Here are some points, one per row:
tensor([1.89, 0.84, 1.53, 0.93, 1.02, 1.21, -0.73, -0.04, 0.47, 0.47, 0.48, -0.70, 0.46, 1.72, -0.31, -0.42, -0.37, 0.70, 0.33, 0.81, 1.12, 1.37, 0.62, 0.99])
tensor([0.40, 0.65, 0.64, 0.13, 2.00, 1.29, 0.81, 0.60, 0.54, -0.15, 0.75, 0.51, -0.95, -1.24, -1.00, 1.17, 0.25, 0.93, 2.34, 1.68, 1.46, -0.82, 1.94, 0.50])
tensor([-0.24, 0.33, 0.32, 1.99, -0.12, -0.30, 0.97, 1.59, 1.07, 0.03, 0.33, -0.94, 0.45, -0.56, 3.37, -0.47, -0.60, -0.35, 1.49, 1.66, 1.74, 1.59, 0.67, 0.39])
tensor([0.62, 1.75, -1.69, 1.65, 1.37, 2.09, 0.28, -0.18, 1.08, 0.27, 0.12, 0.56, 0.31, 0.65, -0.31, -0.36, 0.10, 0.23, 0.51, 0.57, 1.72, 2.01, -0.05, 1.12])
tensor([-0.29, -0.09, -0.91, 0.13, 0.89, 0.59, -0.24, 1.29, 0.80, 0.92, 1.94, 2.03, 0.63, 0.81, 0.33, 0.73, 0.38, 0.40, -0.04, 0.75, 0.92, 1.59, 1.11, -0.28])
tensor([1.76, -1.07, -0.19, 2.22, 0.50, 1.69, 1.61, 0.15, 0.00, -0.16, 0.96, 1.16, -0.10, 0.30, 0.94, -0.31, 1.98, 0.87, 0.63, -0.42, -0.39, 1.24, 0.89, 0.14])
tensor([0.18, -0.38, 0.33, 0.11, -0.29, 0.06, 0.10, 0.35, 0.24, 2.06, -0.20, 1.73, -0.37, 0.14, 0.90, 0.99, 1.20, -0.10, -0.07, 0.93, 1.92, 1.78, 0.51, 2.28])
tensor([1.27, 1.60, 0.48, 0.20, 0.25, -0.44, -0.13, 2.33, 0.75, -0.35, 0.39, 1.16, 1.40, 0.12, 0.88, 0.56, 0.41, 0.44, 0.65, -0.21, 1.34, -0.19, 0.73, 0.79])
tensor([0.08, 1.28, 1.90, 0.23, -0.96, 0.67, 1.18, -0.33, 0.12, 1.66, 0.58, 0.14, 0.84, -0.52, 0.28, 0.58, 1.82, -0.17, 2.44, 0.87, -0.12, 1.43, 1.00, -0.60])
tensor([1.22, -0.49, 0.66, -0.53, 0.30, -0.47, 0.50, 1.04, 0.13, 1.26, 1.95, 0.14, -0.41, 0.38, 0.56, 1.25, 0.41, -0.11, 0.60, 0.58, 1.05, 1.63, 1.14, 1.65])
tensor([0.38, 1.45, 1.21, 1.73, 1.50, 0.71, -0.22, -0.20, 0.10, 0.28, -0.32, 1.05, 0.95, 0.84, 0.17, 0.54, 0.41, 0.59, 1.18, 0.36, -0.03, 1.33, -0.15, 0.54])
tensor([1.40, 1.49, -0.06, 0.30, 0.45, -0.35, 0.09, 2.40, 0.38, -0.03, 1.00, 1.05, 0.62, 1.02, 0.36, 0.23, 1.29, -0.19, 0.31, -0.18, 0.38, -0.19, 1.28, 1.33])
tensor([1.22, 1.88, 0.20, 1.98, -1.49, -0.33, -0.09, 1.89, 0.42, 0.70, 0.09, 0.85, 0.99, 1.08, -0.68, 0.74, 0.70, 1.27, 1.04, -0.14, 0.61, -0.37, 0.73, 1.10])
tensor([2.08, 1.93, 1.29, -0.49, 0.38, 0.40, 0.65, 0.40, -0.26, 1.22, 0.74, 1.16, -0.94, 1.02, 1.56, -0.31, 0.96, -0.43, 0.14, 2.01, -0.37, 1.15, 0.09, 0.00])
tensor([0.25, 0.10, -0.27, 0.80, 0.02, 1.30, -0.18, 0.27, 1.01, 1.26, 1.02, 0.36, -1.07, 1.71, 2.08, 2.02, -0.70, 1.54, 1.23, 0.60, 0.31, -0.79, 0.98, 0.56])
tensor([0.60, -0.34, -0.66, -0.15, 0.46, 0.51, 0.26, 1.14, -0.07, 0.72, 1.82, 1.08, 2.19, 0.49, 0.41, 0.44, 0.30, 0.99, 0.04, 0.89, 0.93, 1.55, 1.69, -0.86])
tensor([0.33, 1.14, -0.18, -0.05, 2.13, -0.19, 0.90, 1.30, 1.23, 2.67, -0.30, -0.36, 0.51, 0.13, 0.39, -1.69, 0.50, 2.57, -0.07, -0.11, 0.17, 0.03, 2.03, 1.30])
tensor([0.82, 0.68, 0.52, 0.12, 0.42, 1.96, 1.55, 0.75, -0.28, 0.97, 1.55, -0.17, 0.59, -0.32, 0.07, 0.80, 1.93, 1.62, -1.50, 2.55, 1.88, -1.08, -1.14, 0.12])
tensor([-0.03, -0.50, -0.28, -0.06, -0.22, 0.48, -0.09, -0.03, 0.93, 0.08, 1.19, 0.54, 1.16, -0.11, 0.96, 1.02, 0.22, 2.91, 1.75, 1.61, -0.43, 1.58, -0.09, 1.83])
tensor([0.92, 0.09, 1.36, 1.69, 1.38, 0.97, 0.67, 0.25, -0.10, 0.13, 0.90, 0.53, 0.27, 1.06, 0.92, 0.54, 1.58, 0.17, 0.01, 0.04, -0.51, 0.98, 0.15, 0.38])
tensor([0.32, 0.16, 0.42, -0.05, 1.16, 0.66, 1.22, 0.45, -0.50, 1.14, -1.56, 1.91, 1.88, 0.47, 1.18, 1.38, 0.74, 0.01, -0.16, 2.36, -0.81, 0.84, 1.45, -0.25])
tensor([-0.83, 0.61, 0.10, 1.14, 0.69, 0.76, 0.11, 0.32, -1.25, 0.52, 0.62, -0.49, 0.65, 1.26, 1.40, 1.63, 1.62, 1.00, 1.09, 0.26, 1.75, -0.41, 1.40, 0.43])
tensor([1.43, 1.84, 0.41, -0.42, 1.20, -0.69, 1.48, 0.30, -1.07, 0.90, 0.97, 0.82, 0.33, -0.74, 1.06, 1.11, 0.74, 2.05, 0.60, -0.73, 0.44, 2.09, -0.98, 1.27])
tensor([1.43, 1.21, 0.20, -0.21, 0.57, -0.50, 1.10, -1.23, 1.64, -0.64, 0.56, 1.02, 1.39, 0.60, 0.86, 1.02, 1.19, 0.08, 0.52, 0.07, 0.61, -0.35, 1.62, 1.65])
tensor([1.28, 1.27, -0.12, 0.00, -0.12, -0.09, 0.79, -1.71, 1.57, 0.40, 0.67, 0.84, 1.54, 0.70, 1.14, 0.08, 1.37, 0.25, 0.50, 0.04, 1.05, -0.16, 1.37, 1.75])
tensor([-0.13, -0.56, 1.55, 0.94, 1.02, 1.09, 1.78, 0.88, 0.50, -0.23, 0.15, 2.37, 0.90, 0.71, 0.29, -0.10, -0.46, -0.02, 0.53, -0.32, 1.30, 0.77, 0.17, 1.29])
tensor([0.90, 1.91, 0.49, -1.48, 1.21, 2.37, 0.60, 0.34, 0.64, -0.14, 0.55, 0.00, 0.60, 0.83, 1.33, 0.72, 1.05, 0.51, 0.67, -1.03, 0.35, 2.32, 0.28, -0.63])
tensor([1.45, -0.10, 0.95, 1.37, 0.80, 1.16, 1.88, 1.37, 2.05, 0.94, -0.17, 0.05, 0.53, 0.36, -0.14, 1.35, -0.23, -0.14, 0.66, -0.23, -0.37, 0.88, -0.54, 0.50])
tensor([-1.50, 1.11, 1.35, -0.52, -0.12, 0.12, 2.18, 1.36, 0.76, 0.50, 1.77, 1.10, 0.07, 1.84, 0.17, -1.01, 1.03, 0.17, 1.92, 1.66, -0.33, 0.98, -0.21, 0.02])
tensor([1.06, 0.98, 1.26, 1.60, 0.95, 0.57, 0.75, 0.01, -0.13, -0.17, 0.56, 1.21, 0.14, 0.44, 1.07, 0.18, -0.06, 1.47, 0.75, -0.02, -0.07, 1.28, 0.48, 0.10])
tensor([-0.23, 0.12, 0.36, -0.03, 0.48, -0.78, 0.98, 1.29, 1.32, -0.98, -1.06, -0.49, -0.63, 1.63, 0.59, 1.59, 2.47, 1.30, 0.01, 1.38, 1.00, 1.97, 1.09, 1.05])
tensor([0.88, 1.19, 0.72, -0.65, -0.85, 2.64, -0.82, 2.07, 1.45, -0.54, 0.07, 0.72, 1.32, -0.05, 1.32, -0.07, 1.34, 0.12, 0.59, 0.26, -0.02, 0.00, 0.57, 2.14])
tensor([-0.47, 2.21, 1.14, 1.69, -0.15, 0.47, 0.76, 0.29, 1.76, 0.81, 1.93, 0.21, 0.44, -0.88, -0.61, 1.79, -0.90, -0.04, -1.13, 1.11, 0.51, 1.49, 1.78, 0.19])
tensor([0.49, -0.60, -0.50, 0.01, 1.25, 0.23, -0.18, 1.13, 0.13, 1.45, 1.39, -0.54, 1.88, 0.28, -0.47, 1.12, 0.82, -0.48, 2.34, 1.21, 0.01, 1.51, 0.39, 1.54])
tensor([0.24, 1.02, 1.66, 1.28, 1.58, 0.40, 0.10, -0.12, -0.19, -0.10, 0.66, 0.91, 1.18, 1.41, 0.86, 0.31, 0.00, 0.94, 0.07, 0.56, -0.15, 1.09, -0.32, 0.99])
tensor([-0.23, -0.65, 1.82, 0.69, 0.28, 0.09, -1.23, 0.30, 1.81, 0.83, 1.92, 0.65, 1.22, 0.28, 0.61, 0.85, 1.65, 0.62, -0.32, 0.83, 0.19, 1.29, 1.30, -0.40])
tensor([0.70, -0.01, 0.90, 0.84, 0.19, 0.95, 2.46, 1.01, 0.88, 0.76, 0.16, -0.42, 1.94, 2.26, -0.05, 0.41, -0.67, 0.19, -0.17, -0.13, 0.56, 0.80, 0.13, 0.73])
tensor([1.21, -0.62, 2.14, 0.60, 0.51, 1.18, 0.15, 0.13, 0.75, 0.21, 0.21, 0.49, 0.47, 1.43, -0.47, -0.42, -0.14, 1.33, 0.93, -0.13, 2.47, 1.11, 0.33, 0.54])
tensor([0.91, -0.02, 0.20, -0.37, -0.27, -0.14, 0.13, 1.05, 1.52, 1.48, -0.83, 1.32, 0.60, 0.74, 0.18, 1.61, 0.64, 1.23, 0.38, 1.00, 1.48, 1.64, 0.80, -0.89])
tensor([1.40, 1.03, -0.39, 0.58, 1.48, -0.85, 0.36, 0.13, 2.29, 1.06, 1.31, 1.11, 1.27, 0.96, 1.35, 0.02, 1.52, -0.01, 1.61, 0.19, 1.04, -0.78, -1.29, -0.99])
tensor([-0.40, 0.67, 1.73, 0.04, 1.83, 1.59, 0.34, 1.11, 1.02, 2.34, 0.01, 0.88, 0.40, -0.55, 1.38, 0.22, 1.62, 0.86, 0.00, -0.91, -0.18, -0.55, 0.48, 0.52])
tensor([-0.36, 0.69, 0.16, -0.24, 0.49, 1.27, 0.60, 0.07, -0.58, 0.83, 0.93, -0.12, 0.47, 1.47, 1.72, 1.71, -0.14, 0.63, 1.20, 0.63, 1.37, -0.60, 1.35, 0.86])
There is one direction along which these points spread out most. For each point below, how far along it does it lie, from 0 to 99? 50 is the average, and the first point above lies past it. One standard deviation of the points above along it is 16.
tensor([-0.36, 0.69, 0.16, -0.24, 0.49, 1.27, 0.60, 0.07, -0.58, 0.83, 0.93, -0.12, 0.47, 1.47, 1.72, 1.71, -0.14, 0.63, 1.20, 0.63, 1.37, -0.60, 1.35, 0.86]) 31
tensor([0.33, 1.14, -0.18, -0.05, 2.13, -0.19, 0.90, 1.30, 1.23, 2.67, -0.30, -0.36, 0.51, 0.13, 0.39, -1.69, 0.50, 2.57, -0.07, -0.11, 0.17, 0.03, 2.03, 1.30]) 51
tensor([-0.47, 2.21, 1.14, 1.69, -0.15, 0.47, 0.76, 0.29, 1.76, 0.81, 1.93, 0.21, 0.44, -0.88, -0.61, 1.79, -0.90, -0.04, -1.13, 1.11, 0.51, 1.49, 1.78, 0.19]) 40
tensor([0.25, 0.10, -0.27, 0.80, 0.02, 1.30, -0.18, 0.27, 1.01, 1.26, 1.02, 0.36, -1.07, 1.71, 2.08, 2.02, -0.70, 1.54, 1.23, 0.60, 0.31, -0.79, 0.98, 0.56]) 32
tensor([1.22, 1.88, 0.20, 1.98, -1.49, -0.33, -0.09, 1.89, 0.42, 0.70, 0.09, 0.85, 0.99, 1.08, -0.68, 0.74, 0.70, 1.27, 1.04, -0.14, 0.61, -0.37, 0.73, 1.10]) 51
tensor([-0.29, -0.09, -0.91, 0.13, 0.89, 0.59, -0.24, 1.29, 0.80, 0.92, 1.94, 2.03, 0.63, 0.81, 0.33, 0.73, 0.38, 0.40, -0.04, 0.75, 0.92, 1.59, 1.11, -0.28]) 31
tensor([-0.23, 0.12, 0.36, -0.03, 0.48, -0.78, 0.98, 1.29, 1.32, -0.98, -1.06, -0.49, -0.63, 1.63, 0.59, 1.59, 2.47, 1.30, 0.01, 1.38, 1.00, 1.97, 1.09, 1.05]) 32
tensor([0.91, -0.02, 0.20, -0.37, -0.27, -0.14, 0.13, 1.05, 1.52, 1.48, -0.83, 1.32, 0.60, 0.74, 0.18, 1.61, 0.64, 1.23, 0.38, 1.00, 1.48, 1.64, 0.80, -0.89]) 31
tensor([1.76, -1.07, -0.19, 2.22, 0.50, 1.69, 1.61, 0.15, 0.00, -0.16, 0.96, 1.16, -0.10, 0.30, 0.94, -0.31, 1.98, 0.87, 0.63, -0.42, -0.39, 1.24, 0.89, 0.14]) 72
tensor([1.43, 1.21, 0.20, -0.21, 0.57, -0.50, 1.10, -1.23, 1.64, -0.64, 0.56, 1.02, 1.39, 0.60, 0.86, 1.02, 1.19, 0.08, 0.52, 0.07, 0.61, -0.35, 1.62, 1.65]) 50
tensor([0.18, -0.38, 0.33, 0.11, -0.29, 0.06, 0.10, 0.35, 0.24, 2.06, -0.20, 1.73, -0.37, 0.14, 0.90, 0.99, 1.20, -0.10, -0.07, 0.93, 1.92, 1.78, 0.51, 2.28]) 30
tensor([0.24, 1.02, 1.66, 1.28, 1.58, 0.40, 0.10, -0.12, -0.19, -0.10, 0.66, 0.91, 1.18, 1.41, 0.86, 0.31, 0.00, 0.94, 0.07, 0.56, -0.15, 1.09, -0.32, 0.99]) 74
tensor([0.62, 1.75, -1.69, 1.65, 1.37, 2.09, 0.28, -0.18, 1.08, 0.27, 0.12, 0.56, 0.31, 0.65, -0.31, -0.36, 0.10, 0.23, 0.51, 0.57, 1.72, 2.01, -0.05, 1.12]) 68
tensor([-1.50, 1.11, 1.35, -0.52, -0.12, 0.12, 2.18, 1.36, 0.76, 0.50, 1.77, 1.10, 0.07, 1.84, 0.17, -1.01, 1.03, 0.17, 1.92, 1.66, -0.33, 0.98, -0.21, 0.02]) 48
